J670: [ 16.4 -42.8  25.0 -51.6 -14.1 -31.1]
J533: [ 27.6  43.4 -51.6 -14.1  25.0 -23.7]
J894: [-4.2 73.0 22.7  8.2 32.7 61.9]
J565: [ -3.5 -69.1 -20.2 -34.7 -25.7 -92.9]
Table of tags by key:
[61.9] -> J918
[-23.7] -> J700
[-23.6] -> J757
[61.8] -> J867
[-92.9] -> J38
[-92.8] -> J556
[-31.1] -> J668
[-31.2] -> J321
key J894 6:  | J918
has: [32.7 61.8] | no
which: [ 43.4 -51.6] | J533
which: [-4.2 73.0 22.7  8.2 32.7 61.9] | J894
which: [ 25.0 -51.6 -14.1] | J670

J689: [-10.3  14.6  -0.3  26.7  -0.3  -7.5  16.5  -6.1]
J215: [-10.3  14.6  -7.2 -22.4 -38.9   9.6  12.7   4.5]
J831: [ 49.0  18.6  -7.2 -22.4 -38.9 -79.5 -16.2  -4.9]
J301: [ 49.0  18.6  -7.2 -22.4 -38.9 -79.5 -16.2 -36.1]
J77: [-12.2  50.9  22.0  34.8 -41.5  -9.6  14.0  -3.7]
has: [ 9.6 12.7  4.5] | yes
then: [ 50.9  22.0  34.8 -41.5] | [-9.6 14.0]
which: [-10.3  14.6  -0.3  26.7  -0.3  -7.5  16.5  -6.1] | J689
key -> tag
[18.6] -> J799
[14.6] -> J890
[14.5] -> J36
[-0.3] -> J572
key J689 2:  | J890

J53: [  3.4 -24.9  35.8 -67.8  -5.3  27.8]
J362: [-10.3  20.7 -66.5 -11.3 -24.3  60.1]
J189: [ -6.4 -24.9  35.8 -67.8  -5.3  27.8]
J138: [-66.3 -11.3  -5.1  38.7  -7.6 -18.6]
J646: [ 55.8  62.8  35.8 -67.8 -17.0  64.9]
has: [ 55.8  62.8  35.8 -67.8 -17.0] | yes
key -> tag
[62.8] -> J306
[20.6] -> J33
[62.7] -> J940
[62.9] -> J289
[20.7] -> J501
key J646 2:  | J306
which: [  3.4 -24.9  35.8 -67.8  -5.3  27.8] | J53
which: [-66.5 -11.3] | J362
which: [ -6.4 -24.9  35.8 -67.8  -5.3  27.8] | J189
has: [-24.9  35.8] | yes

J707: [-13.0   2.0  19.8 -18.6   0.7 -68.2  28.4  15.7]
J368: [  2.1  -5.8  44.6 -26.7 -19.3  15.9  -2.3  13.2]
J820: [25.7 -7.5 10.6  4.2 -8.9 24.6 -4.8  1.2]
J908: [-17.2  -4.5 -19.4   9.6   4.5 -40.9  12.6  -8.2]
J783: [-15.4 -26.9  11.7 -27.7  21.0 -39.3   4.2 -13.1]
J285: [ -9.2  23.0  -0.2  22.4  27.4  10.4 -14.7  35.4]
J905: [-17.4 -10.4 -38.1   3.1  49.3  -3.9   7.6  66.6]
J175: [  2.1  -5.8  44.6   9.6 -19.3  15.9  -2.3  13.2]
which: [ 11.7 -27.7  21.0 -39.3   4.2] | J783
which: [-9.2 23.0] | J285

J620: [ -0.7  -8.4  10.0   8.0   5.9  -1.2   5.0 -52.9  12.3 -12.4   2.3  11.8
 -10.8  10.8 -37.4  25.3  19.9   7.8  34.2 -56.7   8.0  18.1  20.3  -6.9
  14.4 -21.1  16.6  14.8  21.4   4.9  12.0  10.8  -8.9  22.8  11.2  15.0
  13.1   7.9  19.9  12.7  12.8 -21.0 -35.0]
J260: [ -2.5  32.8 -12.5 -16.6  -8.2   3.7 -29.1  39.5 -35.1  23.7   7.8 -30.4
  18.0   4.2  25.4   5.4 -24.7 -28.0 -22.5  49.1 -10.6 -25.5   9.6  49.3
  10.5   7.9 -42.5  20.5 -13.9  11.0 -25.8 -37.2   9.4 -18.8  23.4 -14.3
  20.4 -24.5 -40.2   9.3  45.8   6.6  18.4]
J868: [ 12.4   4.7  18.6  -2.6  26.4 -11.5  15.5 -14.1  15.1  -2.2 -26.6  -9.2
  -7.7 -10.5 -29.9  -2.9 -18.4  21.9   4.2 -14.7  20.4 -14.8  10.1  30.3
  12.3 -13.8  16.9   2.9  -8.2  -7.2  16.3   6.5 -18.5 -13.4   1.6   2.0
   3.2  -7.6   0.3  10.8  40.1 -10.6 -29.3]
J3: [ 14.7 -22.2   0.5  13.6  11.4  -3.3  15.6 -61.1  43.9 -14.9   9.7  11.6
  -1.1  16.6 -40.7  24.0  37.4  22.5  41.0 -70.9  16.8  40.7  44.3  -4.7
   0.0 -16.3  28.3   8.0   4.5  -9.3  28.7  17.5 -14.9   8.2  -6.6  19.6
 -14.3  13.3  11.2  22.1  19.7  -6.5 -34.2]
J968: [  8.7  -0.1  14.6   8.1  20.7 -10.2  20.9 -26.4  32.9  -3.5 -16.0   3.5
  -3.3  -2.1 -26.7   8.0   6.1  27.9  22.1 -32.6  19.0  10.1  19.2   4.8
   4.0  -6.3  33.0   2.4  -1.0  -3.0  24.5  20.4  -9.0  -3.4  -2.6   6.2
  -6.0   3.4  14.1  19.0  22.2 -17.9 -27.3]
J357: [ 13.5 -19.7 -13.7 -14.1  -7.8  -2.9 -16.2  -9.8  -8.5 -10.4  14.5 -16.9
   1.6   3.6  -8.5 -13.0  -3.9 -17.9  -9.7  -8.3  -1.7   0.2  13.5  16.8
 -12.9 -17.2 -27.2 -10.3 -23.2 -28.9  -7.9 -24.1 -27.8  -9.6 -20.5   8.5
 -29.1  -6.7 -33.4  -3.0   3.3  31.9  -1.0]
J945: [ 20.3  -8.7   2.2  17.8  30.0  -7.5  40.2 -38.4  37.2 -26.8 -13.6 -11.2
   2.8  -0.9 -28.5  29.6   8.6  37.9  22.9 -54.5  21.5  16.5  48.0  21.7
   1.5 -28.2  19.7  10.7 -16.9  -3.2  35.3  10.9 -27.5 -17.5   3.4   3.3
  -3.8  -5.0  -6.9  27.7  36.4  -4.1 -44.1]
J466: [-10.0 -15.7   0.5   5.2 -10.5 -17.2 -17.5 -39.6  14.3  11.1 -23.9  25.2
 -27.6  -0.8 -51.8  -9.0  28.9   0.4  -3.2 -23.3  -5.0  23.6  -8.3 -16.9
   8.3   0.3  22.5   9.4   1.4  10.8  -7.9  20.9  10.2  -6.3   5.8  -8.4
   9.3  16.3  25.3  -5.5  10.5 -33.5 -36.4]
which: [-70.9  16.8  40.7  44.3] | J3
key -> tag
[20.2] -> J429
[13.5] -> J961
[-0.7] -> J900
[27.7] -> J884
[20.3] -> J910
[21.7] -> J101
key J945 1:  | J910
has: [-13.8  16.9   2.9  -8.2  -7.2] | yes

J116: [ -5.0 -32.9  22.8 -25.3 -35.5]
J480: [  5.9  37.6 -41.8  43.0  45.1]
J633: [ -4.3 -38.6  32.1 -43.5 -28.4]
J370: [ -2.8 -54.7 -21.0 -15.6   0.4]
J173: [ 4.5 67.6  1.1 37.4 13.3]
J298: [ -8.7  -3.1 -16.2 -23.7   6.6]
J622: [ -1.7 -57.6 -22.8 -22.4  11.3]
J818: [  8.9  12.2 -20.0 -18.4  78.9]
J553: [ -3.1  -8.7 -48.2  55.0 -16.0]
J420: [  6.9  -6.7 -20.7 -24.0  67.9]
J865: [  2.6  70.8  30.9  22.1 -10.1]
J59: [  1.5  59.7  44.3   4.8 -17.6]
has: [-6.7  6.9] | no
has: [ -4.3 -38.6  32.1 -43.6] | no
which: [-3.1 -8.7] | J553

J649: [ 11.8  -5.5 -11.5  -6.0  13.1 -47.1 -76.3 -26.3  20.6  35.9  14.4   5.9]
J823: [ -9.0  49.5  43.9  -7.1 -26.2  -0.4  -9.2  11.6 -42.9 -12.1 -11.4 -25.8]
J160: [-11.3  -6.0  13.1  -9.0  49.4  43.9  -7.1 -26.2  48.3 -66.6 -15.9  20.6]
which: [ -9.0  49.4  43.9  -7.1 -26.2] | J160
which: [-11.5  -6.0  13.1] | J649

